A single turn carries every row of the set below to another of its rows. Some are shown first; where does it send the rows asked next?
lokib: [ 0.31 -1.07  0.53  0.27  0.61  5.00  1.00  2.69 -4.58 -1.80  0.27 -2.26
  1.56  2.58]
lomas: [ 3.11 -0.05 -1.93  1.10 -2.11  2.17  2.25 -0.23 -3.24 -0.68  1.13 -2.93
 -0.01  1.44]
pape: [ 3.01 -2.54  0.49 -1.50 -1.65  3.08 -1.33 -1.24 -2.28 -1.47  1.53 -3.77
 -0.63  1.71]
Fazel: [ 3.00 -3.50  1.05 -3.00  0.95  3.64  1.58 -0.91 -1.32 -0.27  1.15 -1.51
 -0.48  2.43]
deg: [ 3.83 -0.66  0.51 -2.17 -1.30  2.97  0.33  0.64 -1.47 -1.63  0.20 -2.88
 -1.30 -1.62]
zame: [ 2.32 -0.63  0.51  1.48 -0.63  2.16  1.49  1.15 -4.50 -0.72  0.27 -4.19
 -1.29  1.15]
gesuf: [ 2.26 -2.64  1.63 -3.47  1.37  1.31  0.84  0.09 -3.60 -0.70 -0.38 -1.33
  0.13 -0.28]
Lek: [ 0.25  0.55 -0.85 -3.10 -0.67  4.44  0.30  1.02 -1.64 -2.57  0.19 -1.93
  1.82  0.23]
Vemon: [ 0.24 -1.15 -0.93  0.70 -0.47  3.54  3.30  1.57 -4.00 -1.25 -0.47 -2.79
 -0.23  2.60]
Vigat: [ 3.49 -3.12  0.09 -2.32  0.77  4.07  0.39 -2.30 -3.08  0.09  0.31 -0.68
  0.61  2.54]
Zakez: [ 4.32 -0.80 -0.52 -0.34 -1.27  5.03  0.01  1.01 -3.47 -3.40  1.28 -0.50
  1.54  2.73]
Buni: [ 2.14 -2.27  2.16 -1.47  0.55  3.61  2.69  1.34 -2.82 -1.14 -2.62 -1.63
  0.24  2.69]
bogi: [ 2.53 -1.02 -0.94 -3.19  0.82  4.44  1.38 -1.79 -3.60  0.94 -0.99 -1.16
  0.08  0.28]
denod: [ 3.72 -1.96 -1.42 -2.17 -0.35  5.18  2.00 -1.76 -4.07  0.00 -0.04 -0.27
  0.13  1.92]
bal: [ 3.57 -0.69 -1.58 -1.13 -1.31  4.48  0.72 -2.76 -3.57 -0.55  1.21 -1.83
  1.36  2.09]
dasav: [ 1.76 -1.28  0.18 -2.38  0.90  1.96  0.08  2.88 -1.95 -2.20  2.31 -0.49
  1.10  0.27]
Zuzi: [ 0.63  0.29 -1.32 -3.06  0.19  2.78  0.35  0.84 -1.35 -0.42 -0.73 -0.89
  0.55 -0.76]
Ges: [ 3.11 -1.59  0.75 -2.05  1.50  1.41  2.27  1.21 -1.00 -0.26 -0.44 -0.28
  1.87  0.80]
puloz: [ 3.23 -1.23  0.08  0.90 -1.16  3.09 -1.08  1.63 -4.63 -0.46  0.22 -3.38
 -1.36  0.56]
piza: [ 4.33 -2.49  0.61 -1.02  0.14  5.11  1.06  0.35 -5.05 -0.91 -2.13 -2.78
 -0.20  0.97]
gem: [ 2.97 -0.64 -1.50 -3.15 -0.27  3.04  1.09  0.41 -2.54  0.60 -1.84 -1.43
  0.88 -1.05]
gazum: [ 4.10 -0.93  0.85  0.58 -0.58  2.60 -0.33 -0.37 -2.75 -0.98  3.46 -1.87
 -0.51  0.75]
tel: [ 3.53 -2.91  1.48 -1.38  0.51  3.59 -1.28 -1.46 -3.40  0.18  0.59 -0.81
  1.19  2.42]
Pef: [-1.16 -0.42 -1.03 -1.42 -0.34  4.21  0.75  1.58 -2.15 -2.38 -0.09 -1.35
  1.53  2.20]
Beda: [ 3.63  0.22  0.52 -0.72 -1.26  1.01  2.58  1.91 -2.36 -3.09  0.06 -1.41
 -0.22  0.22]
bot: [ 0.77 -0.19 -0.28 -2.20  0.21  2.95  0.37  2.45 -1.98 -2.53  1.37 -0.55
  2.54 -0.20]
volu: [ 2.39 -1.41  1.01 -2.16 -0.92  5.51 -0.58  0.72 -0.31 -2.10  0.88 -0.79
  0.91  2.56]
lete: [ 2.56 -1.76  1.66  1.04  0.70  2.24  1.83  1.01 -4.72 -1.64  0.79 -4.17
 -0.07  0.50]
tof: [ 1.94 -0.06 -0.79  1.52 -1.35  2.00  2.31  0.94 -2.60 -0.73 -1.21 -3.07
 -0.82  1.89]
sefi: [ 3.12 -0.45 -1.36 -0.09 -2.60  2.91  1.33 -2.16 -2.79 -2.51  1.24 -1.79
  0.43  2.24]
tugo: [ 1.92 -0.01  0.90 -1.07  0.62  2.53  1.31  1.55 -3.34 -3.41  0.47 -0.40
  3.42  0.50]
gozo: [ 3.81 -0.88 -0.43  0.06 -1.66  2.48 -0.41 -1.69 -2.40 -1.34  2.61 -2.43
 -0.48  1.96]
mog: [ 1.94 -0.52  0.74  0.41  0.58  4.75  0.88  2.32 -6.07 -2.43  0.79 -1.18
  0.42  0.96]
Vaz: [ 1.50 -2.35  0.76  0.15  1.33  3.86  0.10  2.84 -3.73 -1.97  0.68 -2.22
  2.54  2.73]
repu: [ 2.45 -1.97  0.05 -3.40  1.35  1.70  1.74  0.25 -2.48  0.00 -0.96 -0.71
  0.81 -0.96]
Pemez: [-0.17 -0.40 -0.21 -0.52  0.42  5.62  2.10  2.01 -2.90 -1.47 -0.45 -2.02
 -0.21  2.83]

Pef goes to Vemon
lete goes to gazum
Lek goes to Pemez
Now these:
pape goes to Fazel
bot goes to lokib
volu goes to Buni

A single turn carries every row of the set below to another of its rows. Some are shown first; where does it send the rows asked next?
suze: [ 0.23  0.27 -1.35  0.74  0.09  1.07 -0.76  0.47 -0.58 -3.25 -0.14 -0.08
  0.89]
vef: [ 0.17  0.81 -0.09  1.46 -1.25 -3.16 -0.54  0.71  0.35 -1.82  0.57  2.70
  1.21]
kimog: [ 2.10 -0.14  1.80  2.45 -0.72  1.22 -0.15  0.68 -2.27 -0.14  0.43  0.02
  1.46]
safif: [ 1.27 -0.56  0.29 -0.95 -0.33 -0.51 -1.22  0.23 -1.72 -0.93  2.10 -1.27
  0.02]
furu: [-1.35 -2.11  1.74  3.11 -1.33 -1.39  1.18  1.34  0.12  0.73  0.51 -2.01
  1.50]
Bara: [-0.29  2.52  2.38 -0.10 -1.34 -0.96 -0.85  0.84  0.40 -2.78  0.36  0.73
  0.49]
Dedi: [-0.66 -1.13  3.40  0.30 -0.67  0.01  1.05  2.95 -1.04 -0.72  0.29  1.32
  1.94]
fef: [ 1.20  1.13  0.93  0.07 -3.39 -0.98  1.85 -0.54  0.95 -2.08  2.12  0.16
  0.39]
Nofu: [-1.02 -2.62 -1.03  1.06 -1.13 -2.31  0.84  0.59 -1.17 -0.45  0.97  2.56
  1.61]
vazed: [-0.60 -0.93 -0.27  3.76 -2.04 -1.07  1.50  1.60  0.53 -0.52 -1.00 -1.15
  1.97]
nuleg: [-3.06 -1.71  1.71  1.07 -0.26 -0.66  1.38 -2.63 -0.71 -1.53  0.17 -0.12
  0.19]
sim: [ 1.37 -0.83  1.77  2.00 -2.98  0.69  0.55 -0.72 -3.46 -1.87  0.81  0.85
  1.61]
Tivad: [-1.17 -0.21 -2.05  1.46  0.22 -0.31  1.92 -0.30  0.04 -3.40  0.71 -0.19
  1.24]
sor: [-0.65 -1.69  2.15  1.56 -0.90 -1.37 -0.42  0.44 -0.47 -0.44  1.57 -3.60
  1.03]
risu: [ 0.52 -0.24  0.40  1.25 -1.35 -1.05 -1.09  0.07 -0.39 -2.41  0.72 -3.64
  1.21]
Fugul: [ 2.75 -0.67  0.74  1.68 -1.22 -0.69  1.94 -0.29  0.49 -1.38  0.89  1.84
  0.88]
dilo: [-1.20 -0.07  1.48  3.85  0.64  0.53 -1.41 -0.74 -1.44 -1.50 -0.01  0.22
  1.60]
lar: [-2.97 -0.49  1.95  1.89 -1.64 -2.80  2.54  1.99 -0.10 -0.45  0.50  0.62
  1.20]
susa: [-2.37  0.35  2.29  3.70 -2.53  0.09 -0.59 -1.48 -1.34 -1.61  1.12  1.32
  1.22]
Sube: [-1.74  0.47  0.11 -0.26 -0.84 -2.49 -2.62 -0.37 -1.42 -1.72  0.49  0.54
  0.91]
lolo: [-1.83 -0.13 -2.14 -0.23 -2.79 -0.99 -0.72  0.88 -0.73 -1.93  1.07  1.16
  1.84]
Rikez: [-1.17 -1.10 -0.07  0.13 -2.67  0.54  1.54  2.90 -0.49 -1.33  0.94  1.66
  2.45]
fozez: [-2.31 -3.06  0.81 -0.79 -1.08  0.47  1.41  0.61 -2.07 -0.52  0.99  0.50
  1.10]
pubog: [ 0.58  0.16 -1.05  0.79  1.18 -0.84 -0.37 -1.17 -0.22 -1.83  1.99 -0.72
  0.04]
Piz: [-0.37  0.04  2.09  3.19 -2.10  1.33 -0.22 -1.26 -2.62 -1.44 -0.28  1.27
  1.15]
salev: [-2.06  0.02  0.57  1.61 -4.18 -2.26  1.50  0.38 -1.73 -1.96  2.54 -1.08
  2.35]
nadot: [-1.81  0.14  2.93 -1.48 -1.20  1.30  0.40  0.76 -1.11 -1.98  0.61 -0.60
  0.44]
Zatuz: [ 1.57 -0.08  1.22  1.09 -3.69 -0.50  1.64  1.35 -2.44 -0.43  2.00 -0.79
  1.93]
Fifan: [-2.39  0.48  1.51 -0.32 -2.79 -0.93  1.53 -2.00  0.22 -2.17  1.67 -1.07
 -0.05]
pefir: [-0.74 -1.06  2.34 -0.25 -1.41 -2.91  0.78  1.18 -1.42  0.79  2.48 -0.83
  0.19]
mago: [-0.91  0.40  2.55  0.79 -0.85 -1.85  3.53  0.99 -0.48  0.41  0.93 -0.66
  0.09]
nodur: [-1.81 -0.32  2.02  2.89 -3.67 -1.34 -0.05 -1.06 -1.40 -2.12  3.12  0.91
  1.75]
penud: [ 0.71  0.58  1.82  0.33  0.53 -1.81  0.63 -0.37 -0.53  0.53  2.15 -1.06
 -0.64]
vuvet: [ 0.56  0.21 -1.11  2.62 -2.04 -0.88  0.08  0.79  0.25 -2.46 -0.86 -2.14
  1.79]
Sokef: [-3.74  0.02  0.72  3.33 -1.47 -1.64 -0.41 -0.90 -1.08 -2.62  1.28 -0.44
  2.14]
tesa: [-2.38  0.34 -0.34  2.49 -0.72 -0.36  1.59  1.57  0.42 -2.97 -1.11  1.12
  1.61]
Disi: [ 0.13 -2.41  1.23  2.30  0.70 -0.51  1.65 -1.53 -0.54 -1.06 -0.36  1.68
  0.75]
lede: [-0.99 -0.16  3.54  0.09  0.39 -1.84 -1.53  0.89 -1.64 -1.01 -0.01  0.63
  0.97]
Gol: [-2.09 -0.07  0.17  1.49 -1.03 -0.95  4.34  1.02 -0.15 -2.04  0.02 -0.15
  1.27]
duk: [ 0.46 -1.07  1.74  1.81 -3.96 -0.96  0.67 -0.58 -2.71 -2.31  2.90  0.62
  2.00]

duk goes to Piz
Bara goes to Nofu
Now these:
nuleg goes to fef
Sube goes to Rikez
pubog goes to Gol
Sokef goes to Zatuz
suze goes to lar
vuvet goes to furu

